Named moves (each a turn or a mirror), then the moves between two rows, first move first; the first pair answered:
move Tov:
[ -3.0   2.9   5.1   0.6  -9.8  -1.1   4.9  -4.0  -8.7  -7.1 -11.4  -6.0
  15.2   3.3  -1.9] -> [-4.4  5.3  4.3  0.3 -7.8 -1.4  4.0 -2.5 -5.3 -6.3 -6.5 -8.0 15.9  2.8
 -2.1]
[ 24.8   6.5   9.7 -17.4   2.9   8.8  -7.6  -6.1  15.4  -4.2 -10.0  15.6
   2.5  -5.5   0.7] -> [ 12.6  11.7 -10.1  11.7  -5.9 -16.4   0.3   3.3   4.2  16.9  20.2  -7.7
   9.7  -9.7   9.0]
[ -7.6  -6.6 -10.7 -18.5  33.7 -14.3   5.9  -0.6  15.9  -1.7 -12.0  12.8
 -11.3  12.4   3.9] -> [-14.2  -2.5 -21.0  -0.4  27.6 -26.9  11.6   3.6   9.5  10.3   2.6   0.3
  -8.2  13.2   8.8]
move bofo:
[-20.6  -7.9  -5.5  -6.5  18.3 -14.1   1.0   1.6  -6.1   1.9 -14.0   6.4
   4.5   9.2  -4.1] -> [-18.3  -3.6  -9.7  12.4   9.3 -16.2   4.9   7.8  -5.7  10.1   6.2  -5.5
   6.1   3.4  -2.8]
[ 5.6 -0.2  1.5  5.5 -2.2 -2.9 -0.2 -1.1  2.9  2.0  6.9 -7.3 -0.9 -1.1
  1.8] -> [ 5.8  0.9  5.3 -5.8  2.1  0.2 -1.2 -3.7  3.8 -2.2 -6.5  1.5 -0.5  2.9
  1.8]
[ -7.9   1.7   5.7   6.0   8.2   0.1   1.7   4.6  -0.8 -11.2   9.3   7.5
  -4.9   0.9  -7.6] -> [ -6.9   2.6   6.3   4.9  12.1   2.7   2.3   6.3  -0.5 -16.5   6.4   8.2
  -3.6   2.8  -6.6]
move teku:
[ -9.3  -3.5   1.0  -1.1  -0.3  -6.1  -4.7   3.6 -13.2   2.6  -8.8  -0.9
  12.0   3.6  -1.9] -> [-10.7  -2.5   3.9   1.1  -4.2  -2.1  -3.4   2.7 -14.2   0.6  -3.5  -2.4
   8.4   2.0  -7.8]
[  9.3   1.2   6.7  -1.5 -19.9   7.4  -8.5 -10.0  -9.4   5.5  -3.7  -5.9
   3.7   0.2  -2.8] -> [ 10.1  -1.1   5.6   3.2 -18.7   6.1  -6.1  -8.9  -9.7   7.0   0.6 -11.1
   2.7  -1.2   1.1]
[-28.2   1.7 -18.4  18.6   5.6  -8.5   8.5  11.4  -9.1  15.0  14.8 -14.0
  -4.4   1.3   0.1] -> [-28.8   4.5 -20.8  12.2  10.9 -17.9   8.0   8.3  -8.6  18.2   5.0  -9.4
  -2.1   3.3   5.9]

(2 to 3 moves a pair)
[-35.0   0.6   2.9 -13.1  33.7   1.1  -0.6  -1.7 -11.9 -11.3 -28.0  14.9
  -2.4   8.8  -2.3] -> [-39.0   5.8   1.5  28.3   2.6   9.6   8.6  11.1 -17.8  -7.9  23.6 -12.3
  -6.5  -2.9 -17.7] => teku then bofo
[  2.1  -3.6   8.8  -5.2  15.9  32.7  -0.4   7.5  21.0 -15.5   6.4  17.9
 -26.1   0.6 -17.7] -> [ -8.2  -1.2 -24.2  20.3  19.2 -10.5   9.4  15.7  15.3  18.1  27.0  -1.8
 -18.7  -1.6   7.5] => Tov then teku
[ -9.2  -2.1 -10.9   5.6  -3.4 -12.6   8.4   1.9  -9.7   7.7  -0.3   2.8
  -6.1  -0.1   2.0] -> [  4.5  -3.8   3.5  -7.0  -5.6   7.5   0.9   0.7   2.5  -5.8  -4.7   9.4
 -12.8  -1.0  -4.4] => Tov then bofo then Tov
[ 14.7   3.2   8.0   5.6 -12.3  10.1  -8.6  -1.1   7.0   4.3   7.8  -5.3
  -2.8  -8.9  -3.7] -> [  7.2   1.5   8.3 -13.4   0.6   0.3 -11.4  -7.9  -0.9  -0.8 -16.7   7.0
   4.2   2.0  -0.9] => bofo then Tov then bofo
[-10.1   2.6   5.2  17.3 -16.2   8.4   0.0   2.3  -8.3  -5.2  18.1  -5.0
  -2.4  -2.8 -16.0] -> [-18.4   2.2  -2.0  18.6  -9.1  -7.5   4.2   0.8 -16.2   0.1   9.9  -4.5
   3.6   1.6  -9.1] => bofo then Tov
[  1.6  -4.6  14.7  -8.1   1.8  12.2  -2.7   1.3   2.6 -15.7  -0.1   9.4
  -2.8  -0.6 -15.8] -> [ -7.1  -5.8   8.3 -14.9   9.3   0.2  -3.8  -0.6  -3.4 -13.1 -10.0  14.4
   2.9   7.0  -9.9] => Tov then bofo
[-14.3  -2.1  -4.0  14.3 -18.2  -5.3  14.2  -2.2  -8.9   7.7  20.0 -22.2
  22.5  -2.3   4.3] -> [  1.2  -6.7  22.4  -9.8 -12.9  32.8   5.5  -8.0   7.4 -18.0   0.7  -4.5
   7.2  -4.4 -12.3] => Tov then teku
[-12.2  -3.2  -7.9  10.0   8.0 -23.4   3.0   1.0   1.2   2.3   8.8  -9.0
   8.0   7.2   3.9] -> [ -3.6  -5.1  -4.4  20.0  -1.0 -10.7   3.9   2.7   8.6  -2.3  20.9 -15.5
  -0.4   0.4   0.1] => Tov then bofo
[ -6.4   6.1  16.4  -6.8 -12.4  31.1   0.9  -7.2  -5.9 -18.4  -5.2   4.3
  -3.4   0.0 -25.5] -> [-14.1   1.6   4.0 -26.0  11.8  10.4  -1.2  -8.5  -7.7 -10.1 -31.2  20.1
   6.4  10.4  -2.9] => Tov then teku then bofo
[-31.9  -6.0  -9.8  14.2   4.4 -14.7  12.3   3.1  -9.3   4.3  13.2  -3.2
   3.1   1.6  -4.5] -> [-30.8  -2.3  -3.9  12.5   0.7  -4.5   8.3   3.1 -13.4  -4.2  13.1  -1.6
   4.0   2.2 -16.8] => bofo then teku then bofo
[ -9.2  -1.2  -2.2 -17.4  10.7  -7.1  -2.1  -2.8  -7.0  -1.4 -23.8   5.8
   0.9   4.5  12.4] -> [-14.1  -1.0  11.5  -9.3  -7.3  14.2  -3.8  -1.5 -15.1 -14.6 -11.2  -1.7
  -1.9  -1.9 -10.7] => teku then teku
[ -1.1   4.8  -1.6  13.7   2.1   4.4   7.4   0.1   4.6  10.2  10.5 -11.4
   0.1  -7.8   9.7] -> [-1.0  5.0 14.8 -1.5  3.1 19.2  3.3 -3.5  2.9 -6.1 -3.8 -1.1  1.7 -3.8
 -5.4] => bofo then teku then teku
[ 21.7 -13.0  -4.5  -9.0  -3.5  -7.7  -6.0  -4.3  14.4  -0.2 -23.4   7.0
   8.4 -10.1  12.0] -> [  5.6  -8.1 -14.1  16.0 -19.2 -24.2   0.4   2.2   0.4  10.8   2.0 -10.8
  17.9 -10.1   9.6] => teku then Tov
[ 15.5   4.2  31.7  -9.4 -16.9  18.2  -0.9  -3.3   0.6   1.3  -3.6   2.1
  -5.5  11.2 -10.6] -> [ -6.0   7.6   8.0  10.1 -14.1 -20.2  11.2  -0.6 -16.4  22.8   8.9 -10.4
  10.6  15.7   1.1] => Tov then bofo then Tov
